128 stands for zero in the data rows.
Here are some points:
[135 119  27 118  73 136 120 196]
[175  98  26  63  57 130 120 206]
[ 63 139 187 137 106 152 120 115]
[129  95 108 104 102 162 171 173]
[150 115   7 123  77 132 135 189]
[ 86 137 109  47 141 106 129 149]
[160 186 127 178 192 113 160  79]
[145 157 107 177 173  84 159  91]
[178  94  21  65  52 127 120 210]
[103 134 187 159 177 184  75 134]
[182  88  90 125 101 144 158 255]
[131 199 143 155 175 125 150  64]
[134  72 197 128 123 168  81 143]
[133  78 192 129 124 164  85 137]
[161 104  74 164 101 109 152 212]
[198 177 177 164 188 150 194 187]
[ 60 157 133 127 138 126 139 113]
[203 166 179  83 195 165 170 185]
[165 179   0 159  93 100 105 192]
Then 24 other points, each followed by its number:
[179 106  73 103  88 197 155 240] 0
[107 138 167 146 184  91 131  69] 1
[156 135 152 150 122 133 121  92] 2
[128 103 112 111 100 158 138 169] 3
[135 151 181 159 124 145 137  67] 4
[121  72 145  83  96  95 117 113] 5
[114 153 143 119 169 155 150 156] 6
[163  53 184  88 119 146  98 138] 7
[ 25 165 153 156 112 140  97  44] 8
[139 153 137 139 126 129 111  67] 9
[104  82 115 138 103  81 166 199] 10
[165 156  35 159 121 120 123 184] 11
[104 150 140 115 165 153 145 151] 12
[135  84  91 120  64 109 193 230] 13
[142  72 151 125  85 154 105 153] 14
[ 85 172 112 132 150 114 147 142] 15
[119 176 153 143 191  67 153  66] 16
[146 117 138 148 182 105 154  99] 17
[ 46 178 204 153 121 176 117  64] 18
[ 68 149 169 150 128 127  87  89] 19
[130  58 109   0  86  91  63  94] 20
[ 53 137 189 137  96 153 117 114] 21
[114  81 149  73  80 112 102 112] 22
[183 183 212 137 180 181 206 192] 23
Which of these numbered points is nearest to each point below, looking only along the 2 directions in which the first points spread most? Its number follows each.
[ 64 128 183 135  95 152 115 117] > 21
[159 187 128 178 191 112 160  75] > 16
[199  19 152  90 108 150  74 166] > 20
[126  92 103  92  90  99  77 104] > 3
[108  78 157  69  82 108 100 104] > 22
[158 178   0 157  98 101 108 189] > 11
[153 159 148 158 223 100 140  63] > 16
[161 187 125 180 190 113 162  78] > 16
[ 96 151  92 144 148 105 131 147] > 15
[160  52 231  99 114 209 121 193] > 7
[124 143 129 130 129 112 119  59] > 9
[132 133 126 137 166 100 128  78] > 17
[120  96 102  90  91  95  76  98] > 3
[180  97 101 128 114 145 159 255] > 13
